rusi: [ 69 100  94 129 165 121  60 120 112 143 126 110 154 122 135 192 128 126
 137]
ladi: [197  94 123 138  82  81 144 124 124  90 142 102 112 115 138 130 144 116
  78]
vib: [133 127  61 129 138 174 116 108  96 168 136 142  70 112 128 153 109 142
  84]
Tet: [119 132 104 160 119 188 122 111  96 163 155 174  70 133  97 122 102 132
  98]
fivan: [155 121 151 160 133  94 144 132 164 134 142 130 160  90 125 165  79  64
 157]
Bup: [197 116 137 124 105  87 156 129 128 168 158 142 100 119 121 150  98  85
  71]
Rak: [ 90 127 142  67 161 101 122 141 124 182 113 106 154 169  94 130 144 142
  84]
present: [124 124 144] | no
present: [158 142 100 119 121] | yes
where: [182] | Rak, 10
present: [144 116  79] | no
present: [141 122 101 161] | no
[197 116 137 124 105  87 156 129 128 168 158 142 100 119 121 150  98  85
  71] | Bup
where: [106] | Rak, 12

Tino: [115 107 107  87 117 148  64 113 136 104 128 142  90 113 127 139  99 128
 118 149 104 100  99 153 137 124 160 151 121 151 111 127  95 116 159 113
 109 134 109 134 128 149 115 102 129 129 145 147 123]
movim: [ 99 124 102 154  64 109  99 113 136 104 128 142  90 113 127 139  99 128
 118 149 104 100  99 153 137 124 160 151 121 151 111 127  95 116 159 113
 109 134 109 115 147 120 136 110 129 129 144 137 124]
bis: [147  84 137  87 119 148  65 107 136  96 131 157 121 140 104 120  99 124
 102 152  64 109  99 140 137 124 160 151 132 151  96 154  95 137 159  90
 109 114 109 128 128 155 107 102  95 101 147 147 123]
vupap: [147  84 137  87 119 148  65 107 136  96 131 157 121 140 104 120  99 124
 102 152  64 109  99 140 137 124 160 151 132 151  82 142  96 154 153 127
 137 151 119 118 128  69 115 102 152 129 101 147 123]
rodu: [147  84 137  87 117 148  65 107 136  96 131 157 121 143 104 120  99 124
 102 152  64 109  99 140 137 124 160 151 132 151  82 142  96 138 153 127
 137 151 119 118 128  69 115 102 152 129 101 147 123]
Sadi: [141 114 137  87 106 145  64 107  88 148 100 157 121 112 121 139  99 137
 131 149 130  84 103 131 117 124 172 151 132 164  82 121 120 159 159 117
 119 148 151 111 161  78 115 115 164 135 144 147 123]
then: [113 109 134 109 134 128 149 115 102] | [129 129]
present: [153 137 124] | yes
[147  84 137  87 117 148  65 107 136  96 131 157 121 143 104 120  99 124
 102 152  64 109  99 140 137 124 160 151 132 151  82 142  96 138 153 127
 137 151 119 118 128  69 115 102 152 129 101 147 123] | rodu

Ruk: [105 130 105 172 143 138 133 148 108 107  63 124 161 145]
fopo: [127 135 103 116 135 125 127  98 140 124 141 167 123 116]
Vesu: [129 142  90 135 110 159 149 142 145  99  61 157 137 125]
tudus: [129  90 149 145 142 135 142 159  99 110  61 131 170 137]
rabib: [114 137 106 115 126 118 147 141 144 135 106 146 100 141]
where: [146] | rabib, 12
then: [142  90 135 110 159 149] | [142 145]
then: [138 133 148 108 107  63] | [124 161]
where: [144] | rabib, 9
[129  90 149 145 142 135 142 159  99 110  61] | tudus
[110  61] | tudus

kezu: [117 157  82 120]
vugon: [105 118 130 120]
Sebo: [194  69  79 109]
kugu: [131  54 103 102]
zam: [118 187 140 109]
Sepur: [180 123 163 172]
vano: [126 164 102 149]
present: [140 109] | yes
present: [157  82 120] | yes

Gemi: [118 132 132 109 133 149 142 134 118 136 131 107 118 161 114 114 150 131
 129 124 104 129 110 147 138 120 109 136  90 139 121 132 151  98 142 138
 111 133 111 162 146 126 112 111 142]
nuniz: [118 132 132 109 133 149 142 134 118 136 131 107 118 161 114 114 150 131
 129 151  97 129 110 147 138 120 109 136  90 139 121 132 151  98 142 138
 111 133 111 162 146 126 112 111 142]
geg: [118 132 132 109 133 149 142 134 118 136 131 107 118 161 114 114 150 147
 129 124 104 129 110 147 138 120 109 136 123 139 121 132 151  98 103 133
 111 133 111 162 146 126 112 111 142]
Nonid: [119 165 127 103 114 142 161 142 114 118 114 136 107 118 131 134 137 108
 108 142 141 131 102 138 158 123 125 162 129 103 116 108 144 127 147 124
 132 115 144 141 111 135 132 126 111]
present: [110 162] | no
present: [162 125 123 158] | no
[118 136 131 107 118 161 114 114 150 147] | geg
[118 132 132 109 133 149 142 134 118 136 131 107 118 161 114 114 150 131
 129 151  97 129 110 147 138 120 109 136  90 139 121 132 151  98 142 138
 111 133 111 162 146 126 112 111 142] | nuniz
[119 165 127 103 114 142 161 142 114 118 114 136 107 118 131 134 137 108
 108 142 141 131 102 138 158 123 125 162 129 103 116 108 144 127 147 124
 132 115 144 141 111 135 132 126 111] | Nonid
present: [132 126 111] | yes
then: [161 114 114 150 147] | [129 124]

fide: [130 119 187 140]
Rizav: [137 117 128 136]
kiga: [145 123  68 118]
pubi: [109 132 133 145]
ril: [127 130  74 123]
present: [133 132] | no
present: [119 187 140] | yes
[145 123  68 118] | kiga
[137 117 128 136] | Rizav
where: [133] | pubi, 3
[109 132 133 145] | pubi
present: [119 187] | yes

Sen: [116  79  97  68 139  79  68]
Pezi: [ 83 103 158 145 129 117 136]
Sapa: [116  97  68  79 118 114 151]
dofa: [ 65  84 121 114 125 104 141]
Kadak: [116  97  68  79 139 133 140]
where: [125] | dofa, 5
[ 68  79 139 133 140] | Kadak
[116  97  68  79 118 114 151] | Sapa
where: [141] | dofa, 7

bube: [121 124 148  93]
Dekul: [110 148 105  73]
Suf: [125 151 152  97]
[125 151 152] | Suf
[151 152] | Suf
where: [151] | Suf, 2
[124 148] | bube
where: [125] | Suf, 1

Der: [121 118 128 123 115 138 129 129 104 116 109 125 120]
Rin: [119  96 106 109  98 148 142 151  96  99 117  95 123]
Lar: [134 177 133 175 155  86 102  88 132 182 102 168  90]
kof: [143 166 135 148 159  96  95  83 136 167  99 143 104]
fif: [117 123 115 120 117 130 128 128 112 126 107 120 109]
bod: [ 97  84 111  97  83 170 158 181  94  89 126 113 130]
Rif: [121 113 135 114 125 140 140 144 127 113 145 124 144]
Gev: [114 143 141 124 141 120 114 111 124 146 111 149 115]
Tadog: [145 165 153 163 157 101 103  93 131 164 114 165 114]
dez: [136 142 134 158 130 116 117 113 111 138 119 138 122]
present: [134 158 129 116] | no
present: [129 129 104 116 109] | yes
[ 86 102  88 132 182 102 168] | Lar
then: [135 148 159  96] | [95 83]
then: [113 135 114 125 140 140 144 127 113] | [145 124]
[134 158 130 116] | dez

Fos: [174 149 149 102 118 130 129 128 131 143]
duri: [136 112 112 114 158 159 108 119 146 140]
Volal: [123 121 145 126 129 115 121 114 138 118]
leg: [121 127 147 136 127 129 129 128 137 116]
Bal: [136 112 112 114 158 159 108 119 153 125]
Geka: [139 123 115 135 122 130 117 135 132 142]
lud: [122 115 154 132 102 114 144 119 184 136]
Doz: [124 121 125 136 125 133 140 131 127 139]
Fud: [153 130 128 149 113 123 135 133 115 120]
naf: [174 149 149 102 118 123 121 170 105 181]
pas: [ 95 112 118 155 106 105 134 144 107 119]
Kam: [113 130 136 151 113 125 140 116 128 120]
where: [106] | pas, 5
then: [174 149 149 102 118 130 129] | [128 131]
then: [149 149 102 118 130] | [129 128]

tasim: [131 137 122 122 195 140]
dag: [135 108 133 121 145 123]
nefur: [129 145 100 109 169 119]
where: [109] | nefur, 4
[100 109 169] | nefur
where: [123] | dag, 6
present: [144 100 109 169] | no

fuza: [124 133 130 130  69  80 147 125]
Tapo: [130 132 130 130 128 136 124 134]
sorul: [124 123 129 120 125 128 136 136]
present: [147  80] | no
[124 133 130 130  69  80 147 125] | fuza
[124 133 130 130  69  80] | fuza
where: [123] | sorul, 2
then: [123 129 120] | [125 128]

mozim: [163 172  90 178 154  95 124 173 157 125 127 158 130 106 143 146 163 103
 138 121]
sarod: [152 146  60 160 146  90 138 160 111  93 152 185 117 106 143 101 163  83
 107  88]
vemi: [164  86 118  90 136 145 172 144 145 118  56 147  96 106 157 149 163 120
 133  93]
Gaba: [152 146  60 160 146  90 138 160 111  93 152 185 150 106 185 106 163  78
 123  99]
nor: [163 135 118 171 120 113  92 168 100 133 156 167 150 106 178 164 163  87
  98  90]
dab: [164  86 118  90 136 145 172 144 145 118  56 147  96 106 157 149 163 120
 180 113]
[164  86 118  90 136 145 172 144 145 118  56 147  96 106 157 149 163 120
 180 113] | dab
present: [124  95] | no

sata: [127 125 155 112 136 111 134 127 123 150 119 138 135 126  59 121 121 131
 139 127 128  84 134 132 155]
nofek: [116 126 114 124 145 134 137 118 113 138 129 134 118 131 127 119 148 120
 147 104 124  99 134 125 126]
sosu: [136 127 116 125 134 158  79 116 111 108 129 127 126 139  84 135 106 126
 129 142 125 123 135 115 127]
Kavok: [129 119 155 112 136 111 134 127 123 150 119 138 135 126  59 121 121 131
 139 127 128  84 134 113 155]
zegi: [145 129 121 122 133 100  96 124 138 113 128 132 120 127 104 137 123 127
 133 141 132 145 126 132 118]
zomu: [137 115 105 129 136 108 151 120 124 123 126 128 125 152 109 120 136 130
 152 133 123 154 131 129 128]
bip: [136 137 116 125 134 158  79 116 111 108 129 127 126 152 154 136 122 132
 152 124 138 150 131 144 107]
mota: [129 119 155 112 136 111 134 127 123 150 119 138 135 126  59 122 127 131
 123 122 129 140 126 120 128]
[136 127 116 125 134 158  79 116 111 108 129 127 126 139  84 135 106 126
 129 142 125 123 135 115 127] | sosu
[136 127 116 125 134] | sosu
present: [135 114] | no
[ 59 121 121 131 139 127 128  84 134 132 155] | sata
[129 119 155 112 136 111 134 127 123 150 119 138 135 126  59 121 121 131
 139 127 128  84 134 113 155] | Kavok
[136 130 152 133 123 154 131 129] | zomu

vepa: [176 153 137 130 128 128 127 127 128 128 129 135 149 170 188 191]
buke: [189 193 176 153 138 131 129 128 129 129 129 128 129 136 148 171]
zanag: [129 128 129 129 128 129 134 145 167 187 193 179 158 140 132 128]
Gov: [128 128 128 129 129 138 152 174 192 191 171 149 136 131 128 129]
pog: [183 164 144 133 129 129 128 130 128 128 129 133 143 160 183 195]
gok: [129 130 128 129 131 138 154 128 127 127 127 128 129 130 131 141]
Lezoz: [127 128 130 138 154 176 192 189 170 148 136 130 129 128 128 128]
gon: [135 130 129 128 129 129 128 129 131 138 154 177 191 190 168 149]
[129 128 130 128 128] | pog
present: [190 170 148] | no
present: [133 129 128] | no
[183 164 144 133 129 129 128 130 128 128 129 133 143 160 183 195] | pog
then: [129 129 128 129 131 138 154] | [177 191]

Ridev: [135  95 133 102 107 144 152 147 149 139 132  96 119 114 111 130 131 155
 118 108  94 130 143 143  87 101 132 131  98]
rolum: [104 113 168 159 132 123  65 127 123 137 132 104 103 117 133 127 123 114
 110 122 123 150 143 122 141 106 139 143 112]
laga: [123 116 127 145  95 171 126 111 160 142  87 137 124 136 140 117 110 107
  91 146 125 125 149 121 141 100 108 130 118]
present: [118 130 108 100] | no
present: [123 114] | yes
where: [159] | rolum, 4

kenu: [128  78 121 140 110  69 115 121 145]
Gel: [109 195 132 123 100  60 118 159 145]
Viz: [109 133 132 123 100  60 118 159 145]
rila: [128  78 121 140 110  69 115 121 132]
[128  78 121 140 110  69 115 121 132] | rila
present: [ 60 118 159 146] | no
present: [133 109] | no
present: [ 78 121 140] | yes
present: [140 109] | no

